rotation steps, each row followed by its count of steps
The counts run from 0 to 327.
[ 24,  -8, -43,  30, -12, -71,  15,   8,  45,   1, -13,  -9, -28,  33,  22,
   1, -10, -50, -29,   6,  47, -17,  22,  -8, -24,  39, -41, -25,   8, -23,
  18,  13,  -5,  -2,  14,  -8,  18, -39,  21]
273
[  6,  21,   2, -13,  10,  -3, -15, -26,   1,  35,   3, -13,   5,   2,  48,
  41,  32,  17,  18,  22,  19,  -3,  65,   3,  30,   6, -50,   3,  15,  23,
   2,  28, -21,  10, -77,  -4,  80,  12,  13]
295
[-40, -50,  19,  -3, -27,   2,  -3,  24, -24, -48,  29,  23, -50,  24,  -9,
 -33, -30, -67,   5, -29,   3,   2,   5,  21,  -4,  -1,  24,  15, -34,  10,
  -9,  -8,  21,  18,  25,   7, -33,  27,  60]
254
[  9, -28, -20,  35, -14, -45,  -6, -10, -25,  -1,   9,  48, -51, -15,  13,
  -4,  38,  -5,  66,  39,  11, -14,  -9,   9, -27,  72,   0, -18,  10,  17,
   7,   4, -25,  37,  14,   5,  19, -40,  12]
116
[ 59,  28,   0,  -7,   0,  21,   9,  -6,  25, -20,  41, -22,  28,  32,  41,
  66,  26, -10, -12,  21,  41,  -1, -23,  27,   2, -31,  29,  -8,  46, -11,
 -34, -12,  -7, -15, -29,  -5, -19,  56, -26]
215
[-56,  57, -51, -45,  19, -23, -12,  11,   5, -10,   5, -11,  57,   8,  40,
  16,   0,   9,  54,  24,  -3, -36, -29, -16,  10,   9, -28,  17,  43, -14,
 -16,  18,  10,  24,  10,  10, -16,  39,   9]
33
[-10,   2,  29,  33,  -9,  71,  35, -26, -19,  16,   6,  26, -30, -30, -35,
  11,   9,  53,  41,   9, -17,  13, -46,  35,  21, -39,  48,   3,   0,   4,
   2,  36,  10,  39,   0,  -1,   3,  18,  -7]
46
[-80,  25, -33, -49,  50,   2, -15,  18,  -6, -11,   5,   6,  -7,  24,  38,
 -34,   1, -33,   1, -20, -16,  -1,   8,  11,  23, -24,  11,  59,  25,  -3,
  -8,  11,  -1, -27, -19,  11,  61,  -1,  20]
288
[  7, -17, -56,  16,  -4, -67,   5,  22,  51,   3,  -6, -40, -17,  23,  23,
 -20, -10, -48, -41,  12,  31, -21,  41,  -8, -17,  32, -50, -28,   4, -23,
  25,  -6,  -2, -13,   9,  -3,   8, -21,  22]
272
[  2, -45,  -2,  20, -21, -20, -23, -38,   6, -30, -19,  -8, -18,  -5,  -9,
 -21, -24, -61, -17,   2,   5,  -7,   8,  18,  58, -15,  51,  -5, -41,  15,
 -23, -19, -39,  43, -15,  47, -23, -26,  51]
95
[  7,  11,  28, -18, -42, -11, -16,  20,  54,   0,  -7, -29, -16, -36, -12,
 -26,  32,  -6, -21, -14,   3,  -1,  28,  18, -63, -13,  84, -31,  34, -25,
  32,   5,   5, -11, -28,  17,  -8,   7,  53]
237
[  7,  38,  52, -14,  34,  13, -25,  17,  13, -51, -41,  -9,  -8, -28,  -9,
   2, -16,  56,  -4, -17, -36, -35,  24,   8,  40,   0,   5,  33,  32, -24,
   6,  13, -42, -46, -35,  20,  27, -28,   8]
155
[ 38, -33, -13, -22, -11, -27,   1,  34,   3, -10,  -6, -27,  55, -28, -29,
  -8,   7, -17,  -8,  25, -15, -22, -15,   2,  23,  33,  -6, -34, -15,  -4,
  41,  16,  28,  29,  -2,   2, -65,  78,  -2]
59
[-38, -53,  -8, -20,  12,  16, -37, -12,  32, -20,  15,  48,  24, -11,   1,
 -68,  11,  -5, -17, -13,  14,  31,  -6,  18,  35, -67,  28,  -3,  31, -20,
  13, -11, -59, -21, -26, -12,  -5,   2, -10]
102
[ -5,  38, -41, -18, -15,   1,  15,  60, -12,   0,  14, -32,   7,  -1, -25,
 -14,  19,   4,  32,  -9, -38, -32,  12,  -8,  -7,  39, -28, -21,  39, -15,
  -5,  20,  65,  17,  57,  -7,  -9,  41,  31]
325
[  9, -11, -30, -39,   9, -14,   3,  -3,  30,  -5,  37, -37,  53,  35,  39,
  25,  -6, -38,  -6,  30,  45, -10, -18,  10,  11,  -8,  10,   8,  19, -20,
  -4, -11,  25,  17, -25,   0, -30,  89, -21]
217
[-14, -19, -40,  22, -23, -41,  15, -21,  33, -22,  28, -31, -29,  62,  59,
  44, -25, -17,  -5,  11,  71,   3,  -6, -11, -13,  -1,  -3,  -2,  -6, -16,
  -6, -16,   5,  12,  11,  23, -43,  -7,  19]
88
[-20, -72, -11,  51,  -5,   4, -15, -14,  40,  -8, -48,  -4,  10, -30,   9,
 -26,  -8, -29, -24,  -4,  20,  30,  24,  34,  24, -21,  49,   3, -51, -11,
 -13, -41, -17,  20,   4,  24, -11, -20,  30]
97
[ 32,  26,  28,  24,  53,  52,  36, -15,  19,  25, -10,  28, -16,   6,   2,
   7,   5,  19, -17, -12,  14,  18, -27,  32, -28,  16,  65,  -2,   5,  22,
 -29,  16, -14,  34,  44,  26,  33,  15,  46]
204
[ 50, -16, -25,  35, -17, -60,  11,   2,  22, -18, -13,   6, -25,  32,  20,
   0,  -1, -47, -18,  -6,  51, -15,   4,   2, -19,  54, -33, -33,  27, -23,
  -3,  22, -13,  13,  22, -11,  28, -42,   9]
274
[-35,  38, -51,  32,  45,  37,  16, -11,  52,  26, -19, -46,  -4,   7, -27,
 -42, -42, -32, -37,  -2, -27, -37,  10,   7,  22, -21, -43,  21, -24, -20,
 -10,  -7, -25,  18,  30,  15,   9,  -9,  12]
16
[-23,  31,  13, -15,  46,  27, -28,   4,  10, -33,   5,  38, -18,  22,  23,
 -27,   0, -15,  -2, -42,  -7,  -4,   8,  29,  17, -25,   5,  50,  52,  -4,
 -44,  -1, -54, -43, -12,  -2,  50, -24,   6]
286
[-51,  26,  20, -23,  37,  -6,  -9,  43,  31, -46, -35, -28,  17,  -7,  23,
 -13, -23,  58,  -5, -22, -20, -15,  26,  13,   3, -18,  -8,  29,  29, -49,
   6,   2,  22, -46,  -7,  10,  26,  -7,  20]
157
[-33, -69,  -9,  54, -10,   2,  -8, -14,  47,   7, -55,  25,   1, -45,  24,
  -6,  -3, -14, -34,  -3,  35,  44,  10,  26,  11, -37,  39,  16, -42,  -6,
  -8, -28, -29,   0,   0,   9,   3, -23,  12]
98
[ -5,  14, -59,  51, -56,  -7,  17,  18,   9,  34,  -9, -41, -52,  -3, -27,
  12, -15, -13,  -3,  29,   8, -42,  23, -10,  13,  36, -56,  10,  10, -35,
  -6,  -6,  11,  -7,  28, -29,  18, -13, -36]
142
[ 20, -24,  11, -25,   4, -15,  13,  -1,   4, -29,  19,  -7, -25,  31,  14,
  -7,  25,  60, -21,  -8,  28,  44,  -3,   0,   5,   4,  86, -33,  29,  -4,
  43,  25,  27,   5,   7,  31,  17,  12,  49]
79
[-19, -40, -39,  22, -10, -61,  -6, -10,  -7,   8,   4,  41, -33, -16,  26,
 -22,  33,  -9,  57,  44,  25, -11,  -1,  -1, -38,  69,  -6, -23,   2,   5,
  27,   9,   3,  37,   9,  -4,  25, -22,  24]
115
[ -7,  12, -23,  -4,  13,   8,  -8,   5,   0,  43,  -9, -19,   0, -12,  51,
  37,  54,   6,  13,  -2,   7,  15,  68,   9,  20,  12, -30,  19,   4,  18,
  -4,  10,  -3,   8, -76,  -2,  78,  13,  -4]
294
[  8,  43, -34,  15, -27,   4,  29,  47, -15,  41, -18, -25, -32, -15,  -6,
  39,  22,   8,  17,  -2, -24, -19,   9, -29, -25,  71, -34, -10,  10,  13,
 -13,  36,  30,  24,  45,  -1,   3,  29,  13]
327
[ 32,  34,  -8, -16,  59, -11,   3,   6,  15, -22, -44, -39,  40, -28, -18,
 -36,  24,  26,   8,  20, -51, -30,   2,  28,  28,   3,  38,  -9,  33, -17,
  20,  17,   4,  18, -27,  31,  38, -20,  24]
25
[-11,  22,  28,  44,   1,  22,  19, -19,  29,  -8, -33,  -1,   0,  -7, -22,
 -33, -49, -57,  27, -10,  -2, -55,   1,  71, -36, -20, -18,  14, -19, -47,
 -25,  17,  17,  27,   3, -26,   8,  -5,  18]
308
[ 28, -38, -36,  27, -43,   6, -17, -11,  12,  24, -39, -10,  32, -46,   5,
  31,  10, -12,   2,  29,  36,  14,  -4,  -8,  43,  34,  10,   7, -33,  -7,
 -37, -35, -16,  48,   3,   7, -25,  55, -31]
223
[  2,   3,  18,  34,   3,  90,  18, -17, -18,  11,  17,  13, -16, -34, -35,
  -5,  18,  48,  41,  -7, -30,  22, -34,  35,  21, -42,  44,   7,  -1,  -4,
   3,  18,   4,  11, -22,  -3, -14,  40, -26]
47
[-19,  19,   6, -12,  17, -13,  -4,  -1,  37,  13, -37,  -3, -24,  11, -22,
 -44, -67, -35, -24, -14,  16, -52,  11,  -9,   6,  57, -40,  39,  -9, -48,
  10,  28, -23,  14,  11,  -1,  31,  24, -14]
147
[ 18,  22, -25,   5,  59, -15,   7,  18,  32, -18, -50, -38,  55, -34,  -1,
 -24,  30,  41,  14,  22, -47, -19,   4,  29,   9,   6,  32,   0,  26, -26,
  17,  -6,  31,   5, -21,  20,  35, -17,   9]
26
[ 14,  -3, -30, -25, -46, -56,  16, -24,   2,  -6,  13, -20,  23,  22,  13,
  42, -14, -44,   7,  49,  49, -20, -37,  -1,  28,   1,  40,  -6,  10, -12,
  -2,  17,  38,  54,  -1,  14, -17,  42,  21]
219
[ -3,  17,  15,  16,  27,  -2,  -4,  28,   4,  -9, -75,   6, -25, -51, -11,
   8, -12,  37,  -4, -13, -34,  -6,  -2, -15,  33,  37,   5,  58,  -5, -19,
  10,  22, -35, -25, -29,  13,  45, -23, -44]
153
[  8,  17,  10,  -1,   9,  11, -11,   6,  46,   4, -18,  -5, -18,  17, -29,
 -49, -60, -49, -21, -29,  14, -51,  26,  -4,  -5,  59, -52,  25,   1, -39,
  -8,   7, -29,  11,   6, -16,  15,  40, -31]
146
[  2,  -4,  -2,  25,  30,  11,  -2,  30,  -7, -11, -78,   5, -23, -53, -13,
 -27, -10,  27,  -3, -24, -37,  -2,  -3,  -9,  25,  52,  17,  51, -13, -40,
   3,  14,  -5,  -8,  -9,   8,  43, -18, -45]
152
[ 20, -52, -30,  27, -24,   6,  -6, -16,   9, -42,  23,   4, -18,  38,  37,
  -9,  -9, -63,  10, -41,  45,  28, -16,   9,   9,  21,  14,  -2, -15, -23,
 -46, -12, -17,  38,  -2,   6, -36,  28, -37]
91
[ -5,  39, -59,   2,   0,  17,  15,  20, -14,  28,  14,  28,  -7,   2,  -7,
  26,  23, -24,  16,  -5, -16,   3, -59, -37,   4,  27, -23, -10,  26,  36,
 -41,  35, -43,  26,  62,   5, -32,  15,  -1]
197
